One turn sends every row of this set to another row. A few are shown first. Where does it send the rows asked after them?
Bope: [-2.37  2.94  1.29 -1.57 -1.49 -3.16 -1.22  0.37 -0.82 -1.21 -3.28  0.13
 -0.32 -0.99  2.76  0.24  1.10 -2.08  1.35  1.32  1.89 -0.92  1.44  0.93
  2.49  0.04 -1.15 -1.83  0.12 -1.32 -4.38  0.32  0.25 -0.79 -1.84  1.81]
reren: [-1.39  0.70  0.49  0.94  0.99 -2.47 -2.74 -2.07  1.96 -1.77 -2.36  1.59
 -2.78  0.07  2.03  0.20  0.61 -3.29  4.05  0.23 -1.59 -2.00  0.15  1.65
  2.08  1.91 -1.54 -0.35 -0.68  3.84 -1.56  2.00  0.39 -1.50 -4.19  1.06]
zom: [-2.22 -2.14  0.26  0.49  1.30  0.11 -3.76 -1.27 -2.38  1.04  1.23 -0.80
 -2.69 -0.46  1.06  0.59 -0.17 -2.86  3.99  0.25  1.71  0.16  0.93  4.17
  2.05 -1.87 -0.48  0.31 -0.13  1.36 -2.94  1.32  2.65  1.96 -3.20  1.72]
tudon: [ 0.67  0.85  0.81 -1.23 -0.01 -3.17  0.57 -0.28 -0.93  0.96 -2.15 -0.33
  0.43 -1.20  1.23 -2.23  3.19 -1.89  1.66  2.45  0.55  0.57 -0.84  0.02
  2.21  0.23  0.94 -4.15 -0.25 -0.22 -0.45  2.71  2.01  2.74 -2.44  0.51]
mal: [-2.66 -1.07  2.53 -2.36 -0.12  0.32 -1.65  0.61 -1.04  2.11  0.96 -0.45
 -0.14  2.34  1.22  1.38  1.38 -2.86  2.82 -2.00 -0.44  0.24 -0.24  4.14
  1.42 -2.10 -0.87 -1.98 -2.04  3.03 -1.08  0.81  1.66 -0.01 -3.10 -0.05]
Pone: [-2.92  2.58  0.97 -0.45  1.14 -1.64 -2.02 -0.51  2.12 -0.30 -3.52  0.19
 -3.12  0.67  3.59 -1.68  2.30 -2.48  1.92 -0.29 -2.36  0.25  0.80  1.30
 -0.53  0.89 -1.11  0.78 -1.93  2.41 -1.83  3.02  1.40  1.43 -4.83 -1.35]
Ves: [-1.39  0.63  1.43 -0.58  0.67 -1.94 -3.26 -2.70 -1.68  0.35 -0.60 -1.27
 -1.45 -1.50 -0.20 -0.49  3.75 -1.96  4.35 -0.05 -3.10 -0.66  1.02  2.73
  2.31 -2.92  1.39 -1.79 -1.51  1.12 -0.71  1.63  1.58  1.62 -6.01 -0.05]
Deza: [-3.40  0.85 -0.64 -0.56 -0.28  0.63 -1.19 -1.36  0.56 -2.95 -2.31 -0.62
  0.49 -1.99  1.74  0.04  1.99 -1.71  0.94  2.09 -0.32 -1.91  0.03  3.14
 -0.94  0.11  3.71 -2.08 -1.06  2.73 -3.31  1.15  3.36 -0.67 -2.21  0.37]
Vofat: [-3.62  0.21 -0.90  0.71 -0.94  0.69 -0.48 -1.03 -0.57 -3.17 -1.87 -1.82
  0.68 -2.14  1.85 -0.47  1.39 -1.60  2.16  1.76  0.36 -1.54  0.38  1.95
 -0.84 -0.51  2.93 -1.30 -1.05  3.58 -1.71  0.54  3.14 -0.17 -2.96  1.38]
mol: [-3.45  1.73  0.62 -2.19 -1.62 -1.37 -1.59  0.09 -2.21  1.61 -0.90 -1.29
 -0.41  0.53  0.34  0.28  2.04 -4.61  1.63  2.24  0.74 -1.17  1.59  0.94
 -1.91  1.72  0.01 -3.42 -2.37  0.60  0.94  2.18  0.74  1.74 -3.78 -1.99]
Pabi: [-0.02 -0.83 -3.17  0.24 -1.11 -0.28 -1.67  1.93 -3.14  0.56 -0.19 -1.20
 -1.47  0.15  3.97  0.73  0.69 -2.38  0.68  0.09  0.14 -1.09  0.83  2.38
  1.58  1.70  0.70 -0.92 -0.73  0.26 -2.13 -0.28  2.59  1.35 -3.82 -1.73]
dov: [-0.96 -1.20  1.96 -0.50  2.66 -2.13 -2.91 -3.69 -0.11  0.35 -5.15  0.84
 -3.17  0.84  0.08  0.37 -0.29 -2.59  3.83  1.63  1.19 -0.54  0.44  3.01
  2.59 -0.48  1.31 -2.02 -2.43  0.56 -3.11  1.40  1.38  1.23 -3.09 -0.14]
Puse: [-2.93  1.68  0.70 -1.24 -0.85 -4.34 -1.29 -0.79 -2.03 -2.69 -2.69 -0.10
 -0.27 -1.18  3.24  0.54  0.08 -2.89  1.11  1.38  1.99 -0.76  1.77  1.97
  1.66  0.16 -0.74 -2.27  0.86 -0.93 -3.40  0.27 -0.39  0.27 -2.41  2.39]
fepan: [-0.91  0.21  2.80 -1.10  4.16  0.59 -0.61  1.66  0.70  2.08 -0.87  0.13
 -0.78  1.16 -0.28  0.48  0.05 -2.59  3.42  1.31  0.31 -0.94 -0.18  2.99
  0.99  1.08 -0.24 -1.23 -1.44  0.08 -2.87  1.45  0.29  3.41 -1.47  0.58]
zored: [-3.21 -1.83  1.98 -0.37 -0.56 -1.90 -1.31 -1.44 -1.84 -1.29 -1.59  1.72
 -1.46 -0.07  1.59  1.16 -0.42 -2.50  4.20 -1.17 -0.01 -0.30  1.71  0.09
  3.74  0.14 -3.84 -0.65 -1.35  2.31 -1.35  1.00  1.92  1.68 -2.30  0.93]
dabe: [-3.81 -0.68  1.31  0.72  1.55 -1.49 -2.52 -0.48  0.38  0.31 -1.68 -0.16
 -0.67  1.07  2.85  1.01  1.26 -1.61  0.67 -0.75 -1.74  2.12  2.91  3.65
  1.39  1.33 -0.68 -0.78  1.47  4.80 -1.97  2.25  3.04  0.48 -3.34 -0.41]
libi: [-0.68 -2.84  0.17 -1.08  1.89 -1.34 -2.07 -2.72  0.13 -1.96 -1.78  0.53
 -2.66  1.61  0.78  0.25 -0.32 -1.12  1.99  1.62 -0.04 -0.14 -0.02  3.05
  0.80 -0.29 -0.66 -0.81  0.98  2.02 -0.05  3.71  1.75  4.10 -4.00 -0.31]
sezok: [-4.16  0.81  0.20 -3.08 -1.66 -1.09 -2.55 -0.51 -2.56  0.52 -0.87 -1.68
 -0.36  0.21  0.20  1.32  0.31 -2.89  2.99  2.07 -0.22 -0.76  1.14  0.45
 -1.08  2.27  0.89 -3.90 -2.09  0.93 -1.32  2.36  0.05  3.63 -3.76 -1.91]
kipop: [-0.83  1.24  0.74  0.19  4.84 -0.98 -1.99 -1.92 -0.39  2.19 -1.46  0.85
 -0.34 -0.92  1.97  1.34  1.09 -2.92  2.79  2.51 -0.89 -0.61  0.61  4.67
  0.62  0.18  1.46 -3.30 -2.38  0.40 -1.94  0.59  2.60  1.06  0.24  0.73]
Nek: [ 0.57  0.37  1.37 -0.82 -0.33 -2.65 -1.33 -1.02 -0.88  0.63 -1.24  0.02
 -0.40 -0.04  0.37 -2.77  3.28 -2.67  2.04  1.08  0.98  0.08 -1.19 -0.24
  0.90 -0.63  1.44 -4.68  0.90  0.05 -0.83  3.13  3.20  2.04 -3.06  0.37]
molad: [-1.35 -0.38 -2.79 -0.07 -0.36 -0.98 -2.80  0.78 -2.89  0.48 -0.35 -1.34
 -0.29  0.16  3.33 -1.16  1.91 -4.00  0.16  1.32 -0.38 -0.87  1.06  3.23
  0.79  1.53  0.63 -1.62 -0.49  1.09 -3.20 -0.90  2.40  0.49 -4.62 -3.53]
Nuge: [-4.12  2.01 -1.02  0.99  1.61 -3.33 -0.46 -0.47 -2.72  2.20 -2.10  0.76
 -1.89  0.09  1.19  1.53  0.17 -1.52  2.60  2.45 -2.51  0.42  1.60  4.17
  0.99  1.58  0.78 -1.35 -1.38  1.52 -1.89  2.65  0.13  2.45 -0.43 -0.84]
gon: [ 1.38  0.38  2.54 -0.04 -0.50 -2.71 -1.34 -1.02 -2.00 -0.93 -0.77 -0.36
 -0.55 -1.44  0.77 -3.14  1.44 -2.32  2.06  1.38  0.59 -0.32 -1.31 -0.20
  1.51  0.30  0.71 -3.88  0.00  0.12 -0.63  2.52  2.80  2.94 -2.95 -0.10]
kene: [-0.25 -0.16 -2.82  0.33 -0.57 -0.22 -2.69  1.23 -2.75  0.33 -0.39 -0.54
 -0.74  0.22  2.90  0.67  2.52 -3.68  1.32  0.31  1.15 -1.79  0.46  2.46
  2.19  1.94  0.41 -0.97 -0.58  0.69 -2.42 -0.49  3.49 -0.10 -4.25 -2.98]
nadug: [-2.51  3.16  0.05 -1.46 -1.65 -3.44 -1.69 -1.89 -0.93 -1.57 -3.70 -0.59
  0.22 -0.43  2.39  0.19  1.38 -1.70  1.66  0.54  0.71 -2.47  1.70  1.51
  2.49 -0.98  0.47 -2.33  0.27 -1.62 -3.69  0.22  0.69  0.46 -1.38  1.82]
sifen: [-1.47 -0.86 -0.81  0.22  1.16 -2.22 -0.30 -0.82 -0.45  1.49 -0.12 -1.30
 -0.53  0.51  0.58 -0.78 -0.01 -2.99  2.05  1.13 -1.38 -3.29 -0.71  1.21
  2.44  0.06 -2.29  0.39 -2.68  0.83  0.46 -1.00  3.56 -0.97 -2.27  0.29]
lon: [-0.73 -0.85  2.36 -1.10  0.26 -1.05 -1.42  1.03 -0.07 -0.53 -0.88  0.86
 -1.97 -0.27  2.03  1.12 -1.97 -2.36  5.22  2.50 -0.39 -0.19  2.39  2.60
 -0.45  0.38 -0.68  0.48 -3.81  2.55 -2.09  1.20 -0.29  2.24 -4.13 -0.40]
nam: [-2.70 -0.06  0.92  1.14  1.44 -1.02 -0.61 -0.03  0.38 -1.85  0.30  0.83
 -0.30  0.12  0.70  0.99 -3.01 -1.14  2.05  0.65 -2.62  0.41  0.98  4.09
  0.47 -0.80 -0.52 -3.33 -0.78  3.39 -2.59  2.21  1.93  2.16 -2.59  2.05]
ruv: [-3.82  2.13 -0.59  0.93  0.16  0.55 -1.43 -1.07 -0.54 -2.86 -1.08 -0.55
  0.66 -2.60  2.77 -0.19  1.64 -2.28  1.06  1.57 -0.81 -2.06 -0.25  1.03
  0.47  0.36  3.66 -0.76 -1.52  2.01 -3.32  1.46  2.98 -1.08 -2.95 -0.20]
gaf: [-3.29 -3.08  0.97 -1.71  0.74 -2.67 -0.93 -0.82  0.73  1.06 -2.09  0.28
  0.48  0.61  1.30 -0.18  2.63 -3.08 -0.34 -2.25 -1.60  0.08  0.79  2.36
  1.23 -1.08 -0.89 -1.46  0.40  1.39 -2.40  3.85  1.87 -0.25 -3.14 -2.33]
rupo: [-3.08  0.85  2.15 -0.32  0.96  0.07 -1.19  0.06  0.28  1.91 -0.79 -0.71
  2.06 -0.36 -0.40  0.62  1.04 -1.89  1.77  0.32  0.04 -1.91 -0.01  3.44
  2.70 -0.40 -3.73 -2.63 -2.26  1.08 -1.38  0.98  0.76 -0.94 -0.64 -1.10]
pido: [-1.68  1.52  2.72  0.36  1.53 -2.47 -2.65  1.72 -0.36 -0.53 -1.49 -0.19
  0.45  0.43  5.03 -1.20  0.92 -3.82  1.21  1.12 -1.21 -2.44  1.48  2.01
  2.04 -0.31 -1.66  1.17 -1.63  0.39 -2.36  3.59 -0.29  2.43 -3.33  0.37]
Duten: [-0.68  2.64 -0.93 -0.15  2.81 -2.80 -3.29 -2.08 -0.78  0.90 -3.05 -0.42
 -1.83  1.45  1.59  1.33  2.03 -4.24  6.05  1.65 -0.09 -0.63  0.50  2.07
  1.77 -1.75  0.92 -0.06 -1.26  1.62 -2.66  0.79  1.45 -0.08 -4.95 -0.78]
borek: [-4.93 -2.31  1.49 -0.16  0.86 -0.37  0.37 -4.19  0.93 -0.61 -2.64 -1.03
  0.82  0.27  2.45  0.22  0.68 -3.92  0.97  2.17 -0.66  0.73  0.57  3.33
  0.48 -2.12  0.79 -1.50 -0.31  0.69 -1.73  1.18  0.62  1.49 -2.90 -2.12]
mep: [-4.05  2.27  0.15 -2.55 -1.03 -1.41 -2.25  0.49 -1.33  1.01 -1.46 -0.30
 -0.33  0.94  1.39  0.81  1.27 -3.32  2.24  2.36  0.02 -0.12  1.67  1.09
 -1.49  3.03  0.21 -4.84 -2.77  1.18 -0.99  1.73  0.71  2.72 -4.06 -2.15]

libi -> zom
Vofat -> gon
Nuge -> borek
Now these:
Nek -> kene
fepan -> dabe
molad -> nadug
Duten -> rupo

One turn sends every row of this set to another row. A few are shown first. Where does it send the rows asked after them?
Milim: [-0.40 -0.28 -4.52 -0.77 -0.13  0.79  0.79  1.38 -2.39 -3.22 -0.32 -0.01
  0.36 -0.94  0.63 -0.59 -0.01  1.32]
rop: [-1.63  0.59 -2.28  2.09  4.29  0.00  1.81 -0.68 -0.08 -1.11 -2.84 -0.29
  0.00  0.29  2.14 -1.53 -0.52 -0.49]
voniv: [-0.56  0.73 -3.96 -0.77  0.88 -0.22  0.07  1.11 -2.54 -3.31 -0.68 -1.80
  0.61 -0.76  0.62 -0.07 -0.96  2.77]
zazus: [-2.47  0.65 -3.73  0.39  3.54 -3.09  0.87  0.97  2.20  2.28 -1.40  2.42
  1.05 -1.78  1.63 -0.49 -1.58  1.99]
gusuf: [-0.70  1.75 -1.71  1.74  3.23 -0.38 -1.13  0.79 -2.67  0.44  0.03  2.94
  0.84  1.16  2.76  1.36 -2.69  1.16]
lofo: [-0.32  1.31 -3.24  1.97  2.28  0.32  0.48  1.07 -0.87  0.86  0.30  2.77
  1.18  3.35  3.29  1.22 -2.13  0.71]
muger: [-1.64 -0.32 -2.13  1.44  4.30 -0.58  1.35 -0.51 -0.01 -1.32 -2.45 -1.77
  1.95 -0.42  2.62 -0.48 -0.20 -0.21]
baso: [-1.22  1.89 -2.25 -1.95 -0.85  1.27  0.92  1.45 -1.39 -2.74  0.25  1.26
  0.80 -0.14  0.19 -0.34 -1.26  1.80]
Pegi: [-2.99 -0.35 -4.04  1.47  4.55 -2.96  1.29  1.16  2.69  0.84  0.00  2.04
 -0.19 -0.14  2.29 -1.39 -1.24  0.95]
nidid: [-2.04  0.64 -0.81  0.84  3.83  0.90  0.43 -0.18  0.84 -0.63 -2.68 -0.32
  0.56  0.92  3.00 -0.98  0.29 -0.72]
rakin: [-2.07  0.02 -2.14  2.02  2.67  0.43  2.03 -0.72  1.64 -0.69 -1.01  0.71
  0.01 -0.96  1.51 -1.04  1.93  0.12]
vela: [-2.34 -1.47 -3.50  0.96  3.17 -2.06  2.09 -0.37  1.73  1.56 -1.48  1.47
 -0.98 -0.16  0.52 -1.03  0.25  2.09]
Vuzub: [-0.35  0.86 -3.57  0.71  0.32 -0.12 -0.20 -0.97 -2.83  0.29  0.13  2.84
  2.42  1.80  4.05  1.06 -0.62  1.46]
momol: [-2.95 -0.66 -3.21  0.99  4.74 -3.02  1.32  0.36  2.38  1.12 -1.25  2.25
  0.52 -0.33  2.48 -0.52 -2.53  2.39]
raf: [-2.53 -0.23 -4.16  0.72  3.58 -3.09 -0.02 -0.50  1.90  2.45 -0.37  2.68
  0.32 -0.89  2.04  0.34 -0.13  1.62]
Fonef: [-1.55 -0.42 -3.92 -1.33  0.81 -2.31 -0.35  2.35  0.78 -0.80  1.45  1.21
 -0.47  2.84  2.87  0.88 -3.64  2.55]
zonir: [-2.23 -0.06 -3.61  2.62  3.24  0.47  3.19 -0.59  0.37 -1.39 -2.64  0.91
  0.45 -0.68  2.74 -1.63 -0.27  0.57]
movob: [-0.87 -0.09 -3.08 -2.03  0.33  1.18  0.56  1.59 -1.64 -3.94  1.00  0.63
  0.55 -0.94  2.12  0.28  0.08  0.99]
zov: [-3.23 -1.14 -4.23 -1.95  0.78 -1.39  1.76  1.17  1.88 -1.76  0.75  0.30
  0.87 -2.61  2.23 -1.69 -1.49  3.06]
let: [-2.47 -0.02 -3.24 -1.60  1.70 -2.69 -1.80  1.82  1.56 -0.86  0.96  1.60
 -0.37  1.96  3.16  1.53 -2.34  3.04]
rufe: [-2.88  0.09 -3.85 -1.52 -0.63 -1.67  0.90  0.31  1.79 -2.02  1.07  1.51
  0.37 -2.88  1.50 -1.70 -1.56  2.39]
Rana: [-0.80  1.46 -2.56  0.73  1.67 -0.01 -1.12 -0.10 -3.28  0.23 -0.16  2.17
  1.77  1.35  3.69  2.05 -1.80 -0.05]
bam: [-2.43 -1.48 -1.50  1.50  3.89  0.75  1.54 -1.17 -0.70 -1.24 -2.15 -0.30
 -0.15 -0.59  3.46 -0.24  0.28  0.09]
Soz: [-3.33  0.20 -2.45 -2.46  0.06 -1.30  1.88  0.11  1.87 -0.98 -0.48  0.16
  1.66 -1.92  1.73 -2.49 -2.55  1.41]
dazov: [-0.85  0.82 -3.02 -1.93  1.75  1.07  0.96  1.32 -3.38 -2.54 -0.71  0.00
 -0.61 -1.39  0.93 -0.49 -0.96  2.40]
tig: [-2.89  0.26 -3.59 -3.72 -0.78  0.36  1.35  0.17  0.18 -0.50  0.91  0.79
  1.59 -1.40  1.98 -1.61 -1.33  2.35]
gat: [-2.61  0.63 -2.80 -1.62  1.10 -2.39 -0.36  1.82  0.56 -0.75  0.59  3.33
  0.82  1.85  3.50  1.43 -4.29  1.65]
sedar: [-0.05  0.93 -4.18  0.98  2.05 -0.65 -0.82 -0.26 -2.67  0.20 -1.45  1.15
  2.66  1.27  3.63  2.54 -1.93  1.37]
nune: [ 0.43 -0.16 -3.73  1.13  2.35  0.83  0.08  0.05 -3.21  0.50 -0.39  2.17
  1.54  0.85  4.30  1.04 -2.89  1.47]
papor: [-2.64 -0.92 -3.11 -1.56 -0.42 -2.14  2.33  0.50  1.97 -1.78  0.57  0.24
  2.14 -0.95  2.82 -2.30 -2.61  2.47]
did: [ 0.12  0.76 -3.56 -0.06  0.30  0.12  1.27  2.53 -2.13 -1.93 -0.82 -0.35
 -0.53 -0.55 -0.27 -1.11 -0.29  2.09]
Ser: [-0.70  0.22 -1.71 -0.90  1.67 -1.00 -0.52  1.23  0.79  1.38  0.65  1.38
 -0.50  2.76  3.71  1.16 -3.99  1.54]
rubu: [-2.01  0.31 -2.72 -2.03  1.32 -2.52 -1.07  1.52  0.46 -0.39  1.41  2.25
  0.64  0.35  3.68  1.86 -3.88  3.12]

Ser -> tig
nidid -> Vuzub
raf -> Fonef
Now these:
lofo -> baso
muger -> sedar
Pegi -> gat
rop -> Rana
zazus -> let
gusuf -> movob
bam -> nune
rubu -> zov

